In the data rows, 50 means zero.
Here is a table of points, one per row:
np.array([40, 53, 15, 24, 70, 68, 59, 52, 25, 56, 46, 59, 54, 55, 61, 56, 67, 59, 44, 33, 39, 59, 59, 89, 52, 66, 51,
          34, 60, 13, 52, 42])
np.array([56, 40, 37, 37, 37, 50, 64, 88, 44, 61, 69, 20, 89, 62, 50, 0, 25, 38, 50, 67, 0, 54, 3, 14, 79, 42, 43,
          56, 4, 99, 10, 39])
np.array([75, 52, 66, 34, 34, 15, 47, 38, 77, 47, 44, 54, 63, 53, 33, 24, 78, 58, 56, 42, 53, 64, 33, 67, 42, 46, 47,
          33, 53, 38, 46, 49])
np.array([41, 49, 61, 61, 52, 49, 31, 60, 39, 50, 17, 67, 41, 21, 78, 44, 63, 42, 44, 48, 71, 18, 23, 41, 53, 41, 48,
          39, 45, 41, 71, 56])
np.array([58, 71, 74, 48, 61, 56, 22, 46, 54, 75, 62, 20, 51, 71, 69, 85, 33, 57, 49, 55, 58, 54, 68, 59, 58, 90, 56,
          80, 83, 69, 65, 53])
np.array([39, 72, 49, 93, 50, 0, 34, 0, 84, 68, 73, 88, 50, 51, 99, 42, 0, 36, 26, 51, 55, 76, 75, 99, 79, 32, 78,
          24, 40, 21, 10, 40])
np.array([35, 53, 67, 10, 56, 71, 85, 76, 56, 57, 22, 47, 67, 42, 46, 99, 69, 83, 48, 37, 53, 67, 77, 91, 55, 11, 76,
          60, 42, 12, 79, 65])
np.array([31, 49, 67, 47, 26, 66, 38, 65, 54, 46, 52, 72, 57, 70, 76, 84, 56, 60, 44, 83, 57, 66, 48, 78, 59, 78, 45,
          68, 61, 99, 56, 33])
np.array([57, 46, 45, 38, 29, 42, 77, 51, 81, 34, 59, 68, 62, 56, 41, 25, 58, 45, 56, 37, 27, 62, 28, 76, 42, 49, 35,
          46, 46, 25, 42, 44])
np.array([56, 34, 34, 59, 48, 56, 69, 43, 70, 53, 36, 39, 26, 40, 43, 52, 44, 80, 50, 57, 35, 34, 32, 24, 52, 47, 45,
          52, 51, 67, 74, 46])
np.array([37, 64, 61, 54, 66, 74, 39, 63, 49, 67, 48, 50, 30, 56, 64, 55, 65, 33, 49, 64, 66, 20, 53, 38, 63, 81, 37,
          63, 78, 69, 44, 58])
np.array([27, 37, 65, 86, 29, 76, 63, 41, 67, 21, 70, 65, 30, 53, 40, 60, 13, 16, 63, 53, 49, 20, 60, 18, 38, 49, 38,
          65, 48, 69, 46, 42])
np.array([71, 42, 41, 51, 50, 49, 61, 60, 63, 49, 65, 40, 49, 61, 49, 52, 55, 63, 44, 71, 51, 69, 55, 39, 46, 62, 42,
          67, 55, 77, 49, 58])
np.array([39, 41, 54, 61, 53, 62, 64, 29, 39, 38, 35, 49, 44, 49, 44, 67, 51, 40, 51, 58, 51, 52, 63, 48, 43, 30, 43,
          48, 27, 59, 49, 44])
np.array([57, 52, 56, 60, 48, 56, 51, 52, 57, 37, 75, 47, 52, 57, 37, 60, 41, 38, 59, 58, 46, 62, 62, 42, 40, 56, 49,
          70, 51, 63, 42, 53])
np.array([60, 59, 40, 74, 66, 43, 45, 35, 35, 61, 30, 13, 22, 34, 28, 38, 66, 51, 64, 56, 33, 44, 25, 25, 40, 56, 24,
          67, 49, 58, 56, 61])
np.array([33, 53, 55, 54, 51, 68, 43, 50, 61, 57, 36, 61, 21, 42, 54, 33, 58, 35, 58, 34, 54, 0, 29, 31, 56, 72, 38,
          37, 78, 38, 61, 44])
np.array([58, 37, 86, 40, 9, 13, 53, 46, 73, 47, 16, 43, 54, 63, 42, 31, 74, 62, 36, 25, 93, 43, 38, 46, 36, 28, 35,
          35, 54, 32, 71, 49])
np.array([62, 59, 51, 62, 67, 52, 53, 52, 44, 44, 53, 39, 49, 36, 40, 45, 57, 30, 62, 52, 38, 53, 43, 41, 40, 44, 41,
          66, 38, 41, 44, 65])
np.array([31, 27, 66, 22, 23, 44, 62, 75, 18, 86, 52, 15, 77, 66, 34, 22, 36, 55, 75, 41, 24, 42, 70, 47, 53, 65, 60,
          29, 53, 68, 37, 80])
np.array([21, 69, 33, 61, 63, 72, 31, 61, 21, 50, 63, 50, 30, 53, 45, 71, 32, 42, 44, 29, 65, 34, 67, 36, 53, 53, 59,
          63, 70, 28, 51, 39])
np.array([61, 60, 27, 56, 82, 57, 28, 50, 21, 61, 60, 33, 43, 42, 64, 53, 41, 46, 49, 37, 49, 44, 56, 44, 45, 75, 54,
          55, 66, 30, 61, 59])
np.array([64, 45, 21, 49, 64, 54, 63, 52, 33, 29, 59, 60, 60, 37, 38, 34, 74, 36, 64, 54, 20, 73, 38, 63, 32, 49, 39,
          45, 28, 36, 36, 54])
np.array([99, 33, 6, 25, 73, 40, 31, 74, 26, 28, 84, 38, 61, 57, 16, 42, 80, 78, 34, 33, 84, 70, 80, 0, 28, 45, 79,
          26, 58, 44, 55, 42])
np.array([69, 59, 77, 53, 51, 7, 20, 42, 75, 45, 50, 78, 56, 31, 40, 54, 56, 67, 35, 74, 99, 65, 65, 33, 66, 0, 95,
          29, 35, 71, 34, 51])
np.array([33, 60, 55, 24, 59, 67, 43, 47, 33, 53, 24, 52, 59, 56, 59, 79, 71, 60, 42, 36, 54, 51, 53, 81, 59, 44, 58,
          40, 48, 32, 65, 27])
np.array([39, 34, 41, 67, 35, 52, 75, 51, 51, 29, 51, 81, 52, 37, 58, 48, 46, 39, 56, 67, 39, 66, 45, 70, 38, 38, 38,
          51, 28, 50, 43, 59])
These points spread out most along one direction. Take the direction at right angles to it along which they spread out most. Go by this last direction. How far along it is each point below, from 0 to 99? The average is 50, and the first point in the table lies past the average. One standard deviation of the points above along it is 16.
np.array([56, 40, 37, 37, 37, 50, 64, 88, 44, 61, 69, 20, 89, 62, 50, 0, 25, 38, 50, 67, 0, 54, 3, 14, 79, 42, 43,
          56, 4, 99, 10, 39]) --> 15
np.array([69, 59, 77, 53, 51, 7, 20, 42, 75, 45, 50, 78, 56, 31, 40, 54, 56, 67, 35, 74, 99, 65, 65, 33, 66, 0, 95,
          29, 35, 71, 34, 51]) --> 29
np.array([27, 37, 65, 86, 29, 76, 63, 41, 67, 21, 70, 65, 30, 53, 40, 60, 13, 16, 63, 53, 49, 20, 60, 18, 38, 49, 38,
          65, 48, 69, 46, 42]) --> 52
np.array([41, 49, 61, 61, 52, 49, 31, 60, 39, 50, 17, 67, 41, 21, 78, 44, 63, 42, 44, 48, 71, 18, 23, 41, 53, 41, 48,
          39, 45, 41, 71, 56]) --> 58
np.array([33, 53, 55, 54, 51, 68, 43, 50, 61, 57, 36, 61, 21, 42, 54, 33, 58, 35, 58, 34, 54, 0, 29, 31, 56, 72, 38,
          37, 78, 38, 61, 44]) --> 67
np.array([62, 59, 51, 62, 67, 52, 53, 52, 44, 44, 53, 39, 49, 36, 40, 45, 57, 30, 62, 52, 38, 53, 43, 41, 40, 44, 41,
          66, 38, 41, 44, 65]) --> 47
np.array([61, 60, 27, 56, 82, 57, 28, 50, 21, 61, 60, 33, 43, 42, 64, 53, 41, 46, 49, 37, 49, 44, 56, 44, 45, 75, 54,
          55, 66, 30, 61, 59]) --> 69
